In the rows, zero is written as 128.
A: 4 groups of rows, each row roughly a mix of its group's hidden directions; one row fits no group
A (188 x 12)
[[ 98  83 112 113 116 125  89 127 111 165 125 100]
 [ 75 156  87  96 152 137 126 115 110 132 135 124]
 [146 112 188 168 132 126 131 122 108 125 123 163]
 [106 123  98  91 100 145 119 153 174 124  99 122]
 [133 112 140 145 156 142  97  94 106 114  81  99]
 [139 133 126 108 113 108 138 170  73 147 130  96]
 [128 152  94 100 125 114 150 161  95 119 145  86]
 [176 123 120 140 116 138 149 179 103 144 138 100]
 [105 106 134  97  97  77  99 155 124 122 140 137]
 [139 131 121 137 110  84 156 129 115 157 173 162]
 [129 157  93 114 120 131 135 142 100 152 174  89]
 [106 192 106 141 148 155 142 118 116 120 124 105]
 [144 127 110 150 108 120 169 142 170 124 159  91]
 [ 91 153  99  89 101 106 122 119 157 154 139 141]
 [124 105  86 130 170 122 129 107 141 109 114  80]
 [ 74 130 113  91 129 129 133 142  89 106 118 154]
 [129  88 142  96  80 109 119 144 121  96 137 151]
 [143 144 163 172  99 174 144 122 105 130 138 128]
 [ 97 107 162 128 123  75  99 122 135 125  97 146]
 [134  85 145 157 140 105 139 113 134 100 174 108]
 [131 157 156 112 147 115 112 119  83 123 110 176]
 [ 84 179 118 124 136 152 127  97 158 130 136 109]
 [136 113 141 133 189 138 112  84 127 102 111 121]
 [104 156 163 137  98 104 114 144 121 141 150 175]
 [150 146 116 146 133 128 135 191 103 165 133 114]
 [118 129 133 166 161 101 101  84 165 135 131 138]
 [121 131 163 147 156 138 109 138 162  73 138 115]
 [114 173 126 108 125 125 150 111 188 119 146 133]
 [121 116 137 124 135  98  84 148  93 145  81 142]
 [125 128 112  89 104 139 135 167 131 133  71 116]
 [ 97  81 167 150 110 125 129 119 112 135  91 144]
 [140  89 167 130 162  93 159 151 123 114 144 130]
 [137  95 108  96 100 140 160 135  89 126  97 106]
 [129 136  85 130 129 133 142 124 110 138 166  69]
 [152 104 133 149  80 125 114 136 133 170 137  90]
 [138 112 106 146 123 149 125 155 162 143 104 185]
 [115 153  93 115 145 145 128 123 150 159 126  71]
 [162 100 130 150 146 132 164 135 154 153  88 106]
 [148  98 142 115 113 121 150 127 110  86 132 183]
 [101 138 108 120 137 144 134  73 151  86 116 147]
 [118 163  89 107 116 139 104 106 102 131 171 146]
 [129  77 121 113 126 106  96 151 101 143  99 157]
 [140 114 169 151 158 135 177 160 118 108 118 134]
 [151 118 177 149 126 110 154 164 113 115 164 120]
 [126 111  70 110 109 156 116 113 119 156 121  94]
 [132 114 141  84 109 170 147 155  85 128 117 130]
 [124 122 145 115  85  92 102 166 130 166 120 145]
 [156 144 158 175 160 136 158 103 135 116 147 144]
 [154 114 124 133 109 163 163 115  78 159 118 121]
 [138 137 141 131 133 134 142  72 148 116 135 184]
 [117  98 135 156 129 146 108 136  80 107 109 171]
 [165 112 164 158 139 171 152 133 140 109 125 151]
 [122 151  91 127 114 159 157 130 114 141 121  71]
 [131 113 170 128 109  93 117 156 139  74 130 121]
 [150 175 129 127 143 157 134 175 150 136 156 139]
 [128 103 127 148 175 136 132 128 146 153 101  77]
 [121  92  83 120 130 136 116  95 120 164 102  99]
 [107 131 149 133 128 124 114  64 117 105 134 168]
 [127 154 107  97  77 115 131 131 125 160 154 160]
 [103 123 121 125  64 122 102 129 136  90 130 106]
 [113 134 157 129 176 129 148 104 117  79 108 144]
 [ 94  86 122 117 135 126  88 109  86 133 137 151]
 [104 143 106  88 152 119 103 163 166 105 122 120]
 [135 186 153 138 152 154 134 153 151 146 122 103]
 [110 183 163 142 146 164 115 119 119 125 148 108]
 [128 100  87  78 125 138 134 112 118 168 127 107]
 [135 110 138 183 144 113 118  81 155 149 129 122]
 [107 104 165 113 126  97  91 144 103 103 111 155]
 [124 155 177 142 154 108 137 135 142  88 131 162]
 [121 169 114 124 129 108 132 112 194 126 151 121]
 [169 108 150 157 144 133 165 129 110 127 110 170]
 [112  89 154 149 129 127 109  93 113 139 116 179]
 [161 114 152 144 152 173 117 147 110 123  95 158]
 [128 151 101 167 148  98 103 123 165 124 157 105]
 [115 100 112  75 134 161 106 110 108 125  96 136]
 [127 153 126 124 143 160 158 142 136  70  99 112]
 [108 152 142 171 160 121 109 113 154  83 129 137]
 [160 134 119 142 171 146 152  96 135 122 117  80]
 [151 143 141 144 145 169 144 121 164 149 105 171]
 [160 120 180 137 116 122 140 177 129 126 123 159]
 [ 87 107 120 124 129 142  99 107 136 121  75  98]
 [131 131  73 133 113 103 101 102 145 162 155 120]
 [146 137  93 156 149 130 129  97 181 142 105 115]
 [ 87 145 142 110 119 125  92 122 111 160 138 175]
 [111 158 167 160 168 116  98 144 140 123 106 143]
 [125 136 178 119 158 112 130 155 148 132 144 176]
 [135 137  80 123 141 153 156  99 137 152 139  84]
 [131 130  89 126  90 159 160  96 159 128 150 116]
 [116 125 190 148 127 120 132 160 130 103 137 164]
 [126  81 116 104 111 112 106  89 161 100 121 133]
 [138 109  93  81  97 119 134 133  98 148 150 100]
 [139 113 178 158 108  90 124 160 128  98 129 135]
 [145 153 173 170 155 103 116 108 102 111 129 131]
 [155 161  91 131 110 154 166 108 147 129 147 101]
 [166  95 159 132  85  97 134 136 117 113 146 150]
 [117 106 148  98 117  84 102 165  98 118 137 147]
 [118  84 152 150 136 125 117 166 176 120 110 140]
 [118 111  98 131 142 149  98 157 114 156  83 100]
 [ 98 145 116  77 100 128 128 105 146  87 142 137]
 [129 124 123 154 166 170 130  91 152 147 103 153]
 [113 116  91  83  98 160 120 130 113 162 114 117]
 [ 85 169  90 108 127 138 116 102 152 141 123 106]
 [152 133  95 147 168 159 127 116 138 142 106  83]
 [158 100 143 119 147 126 146 102 129  63 126 130]
 [132 140 158 131 138 133 145 152 138  59 105 139]
 [133 125 182 174 104 130 133 113 100 133 152 144]
 [151 129 169 143 120 126 174 143 120  78 134 133]
 [131 105  69 113 148 105 120 119 115 123 118  85]
 [119 160 162 152 158 120 140 101 170 108 102 133]
 [137 153 145 176 166 108 137 102 124 111 142  95]
 [118 170 150 140 132 128 120 137 131  92 129 188]
 [151 106 169 178 133 125 136 129 125 158 165 127]
 [135 123 169 149 160 131 113 143 110 127  76  98]
 [109 141 158 114  77 110 116 143 115 151 144 169]
 [137  88 162 120 150 154 157 138 131  84 103 127]
 [178 120 131 162 129 153 148 125 139 144  84 148]
 [119  81 125 142 114  93  99 135 166 142 126  96]
 [164 112 170 159 134 156 149 125 129 129 131 171]
 [124  84 141 114 106 102 168 137 106 119 161 154]
 [150 146 111 142 176 142 148 132 174 103 149 117]
 [147 127 113 129 134 144 129  83 117 188 120 100]
 [149 108 140 109 146 151 144 173 158  94 103 110]
 [141 151 129 134  92 138 162  86 162 130 144 161]
 [150 106 172 183 130 103 137 118 143 150 134 132]
 [134 148  70 110 112 170 133 103 108 125 139 113]
 [142 173 117 109 164 134 127 132 152  93  92 109]
 [119  94 127 105 104 118 112  61 136 131 133 140]
 [108 106 130 110 129 137 133 130  75 121 106 181]
 [109 139 161 135 162 109 112 156 176  97 122 135]
 [129 137 133 125 145 125 181 157  95 111 163 100]
 [120  88 132 150 130 100 117 111 159  91 116 169]
 [147 131 171 127 137 113  92 138 176  96 124 147]
 [104  95 143 113 151  90  88 152  97 120 114 132]
 [133 136 134 151 149 102 165 152 177  99 148 116]
 [144 114 150 167 150 110 115 143 169 171 143 122]
 [118 155 158 154 136  83 132 131 107  98 154 159]
 [153 119  89 112 109 156 151 164 148 118 131  88]
 [ 91  97 144 132 128 131 103 153 159  93 122 167]
 [126 143  84 119 121 114 123  89 186 139 127 134]
 [166 167 116 152 120 164 160 135 153 107 144 121]
 [ 99 114 123 147 113 134 148  97 191 142 112 121]
 [133 158 132 135 123  87 114 150 125 146 172  84]
 [146 117 137 142 112 105 112 184  91 163 134 126]
 [123 103  97  92 146 140  86 157 101 134 106 144]
 [170 136 102 151 110 158 168 112 146 161 129 133]
 [139 147 154 142 141 110 147 172 101 138 156  87]
 [102 173 119 116  98 157 111 140 123 141 134 175]
 [135 114 163 134 110  93 118 189 108 128 121 143]
 [ 95 146 102 104 164 114 122 116 161 116 147  87]
 [151 131 127 152 133 117 105  98 126 190 144 101]
 [109 154  92 107 153 105 107  99 151  90 137 144]
 [ 99 147 132  98 160 111  94 117  97 152 119 162]
 [107 132  99 108 153 112 118 104 136 149 149  71]
 [ 84 171 138 113 117 158 131 122 158 119 165 121]
 [113 137 153 172 157 137 131 105 156 103 109 165]
 [ 93 161 144 102 108  96 115 123 116  85 153 118]
 [178 120 146 158  93 125 126 124 154 135 142  89]
 [128 102 172 178 143 112 115 145 143 113 121 160]
 [147 116 133 168 144 162 161  96 122 100 150 103]
 [166 120 106 136 172 112 157 117 132 101 138  90]
 [150  94 139 139 113 124  91 146  97 171  98 134]
 [107 123 118 142 159 141 156  89 125  74 116 141]
 [161 127 161 153 153 140 139 148 136 169  89 114]
 [ 96 106 110  93 124  85  83 135 129 151 126 131]
 [171 141  94 128 111 115 122 144  79 155 110 114]
 [155 163 145 160 157 130 151 108 134  97 113  93]
 [124 161 102 133 136 121 102 102 128 139 166  76]
 [127 156 123 128 142 117 139 124 167  60 127 131]
 [125 140  94 152 156 146 123 106 133 182  98 115]
 [ 98 156 138 119 104 102 150 137 143 109 167 170]
 [132 122  93 142 127 128 137 102 168 147 169  87]
 [184 148 143 163 147 154 164 121 124 135 137 137]
 [139  86 160 177 140 116 108 136 109 134 109 156]
 [132 130 124 148  67 125 152 147  84 146 140 135]
 [100 114 106 100  85  95  95 107 102 125 138 135]
 [116 119  75 110  90 151 146 125 126 165 148 121]
 [139 125 151 133 138 135 152 197  98 116 111 132]
 [134 151  88 106 126 147 131 166 136 122 121  74]
 [136 131 136 123 117 153 167 120 172  83 161 122]
 [152 152 157 128  90 144 134 174 118 120  89 128]
 [165 126 101 104 137 139 187 130 116 119  99 122]
 [ 95 157 153 111  84 123 114 124 134 146 140 173]
 [106 115 100  74  91 126 144 136  93 114 135 129]
 [120 170 138 169 146 145 111  84 152 129 114 147]
 [155 130 113 141 148 155 152  91  93 172 132 138]
 [ 78 133 102 101 171 130 128 116 100 135 121 153]
 [122 154 153 165 159 109 123  89 168 122 116 119]
 [ 97 139 119 105 120  89 110 141  98 111 155  86]]

the one row of each list that fits no group (the others fit one group, some only roughly)
    Q207: [166 127 176 149 128 118 136 166  91 135 139 143]
    Q673: [152  90 148 166 101 131 122 144 171 150 135 111]
    Q885: [165 118 176 150 159 124 145 138 107 113 158 148]
    Q30: [117 145 113  92 114 165 148 135 130 106 178 102]
    Q358: [ 98 105 152 131 130 100  76 156 158 145 131 130]
    Q735: [112 156 117 126 147 121 132 105 183  93 160 117]
    Q658: [102 119 134 122 114 132 130 104  77  95 110 171]
    Q655: [ 89 103 146 146 106 120 118 122 169 113 108 170]
    Q328: [135 123 115 140 129 145 143 140 183  99  88  97]
    Q55: [126 119 134 111 120  72  97 158 128 155 156 150]
    Q128: [104  95 108  73 127 109 110 157 104 141 138 120]
 : Q655
    Q817: [116 142 147 143 163 172 144  91 110  95 108 132]
    Q505: [126 152 138 137 161 179 152  93 109 120 129 100]
    Q713: [120 142  66 106 113 149 134 100 145 118 127  96]
    Q127: [ 99 143 155 153 120 104 131 179 144  90 118 135]
    Q365: [117  95 193 163 144 124 131 137 126 108 135 119]
    Q94: [127 106  71  88 106 143 122 140 128 127 142  95]
    Q100: [142 134 163 150 137 156 142 160 145  93  84 130]
    Q474: [144  86  97 137 113 126 100 154 116 166 107 101]
    Q691: [170 133 159 168 131 116 173 122 136 111 151 136]
    Q893: [136 111  87 100 100 103 128 156 160 126  97 105]
    Q460: [167 118 171 150 157 132 149 147 102 124 149 157]
 : Q474
    Q962: [104 149 114 114 136  91 118 163 115 149 151  81]
    Q187: [101 139 166 156 166 131 116  98 126  90 145 143]
    Q263: [112 127 159 121 125 124 116 173 150  85 112 167]
    Q211: [128 130 114 129 139 161 129 100  90 180  96 141]
    Q260: [126 116  78  92 122 156 117 149 112 152 137  92]
    Q624: [130 147  90 115 127 139 133  87 167 136  82 136]
    Q527: [ 97 125  90  91  97 110 113 155 158 145 114 115]
    Q357: [114 126 122 104 146 123 102 163 107 136  94 181]
    Q216: [118 140  72 100  90 128 113 147 126 157 118 108]
    Q804: [142 175 100 137 132 147 140  99 168 126 162 120]
    Q141: [ 82 148  88  98 120 134 121 124 158 118 122  92]
    Q5: [141 136 128 118 106 122 127 188  95 122 141  85]
 : Q357
    Q972: [130 116  96 145  87 151 116  93 111 156 154 102]
    Q129: [111 142  85  86 101 122  97 154 133 101 143 119]
    Q625: [147  98 125 146 152 139 172 137 168 110 102 150]
    Q511: [132 146  90 116  97 136 151 104  98 149 152  89]
    Q84: [136 123 114 151 119 139 112 111 120 188 126  81]
    Q385: [111 125 138 126 136  93 100 158 187 128 101 127]
    Q50: [122  83 126 114 107  94 132 167 157 157 117 147]
    Q305: [ 91  82 130 123 113 119 102 112 125 155 128 173]
    Q466: [ 95 109 172 139 138 115 120 135 107 113 115 181]
    Q427: [114  73 147 122 123  97 132 176 140 135 114 114]
    Q413: [101 168 122 112 108 125 143 143 121 107 188 131]
    Q550: [119 106 166 135 149  78 120 110 104 123 151 161]
 : Q466
    Q588: [109 105 128 113 117 100  92 110 129 175  96 103]
    Q133: [126 151  93 118 109 159 119  85  98 145 139  96]
    Q333: [145 148 137 170 161 154 128 131 180 132 148 121]
    Q568: [129 113  92 121  91 120 105 147 172 137 122  89]
    Q813: [103 128 122 117 100 110 142 113 157 160 179 155]
    Q512: [126 139  96  84 103 124 111 172 107 103 134 105]
    Q647: [131 161 150 132 167 113 130 153 167  97 150 150]
    Q451: [168 135 186 150 130 104 110 118 109 119 129 152]
    Q720: [156 106 142 144 151 147 164 156 180 125 135 136]
    Q54: [130 106  84  78  98 147 131 113 149 133 117 152]
 : Q588
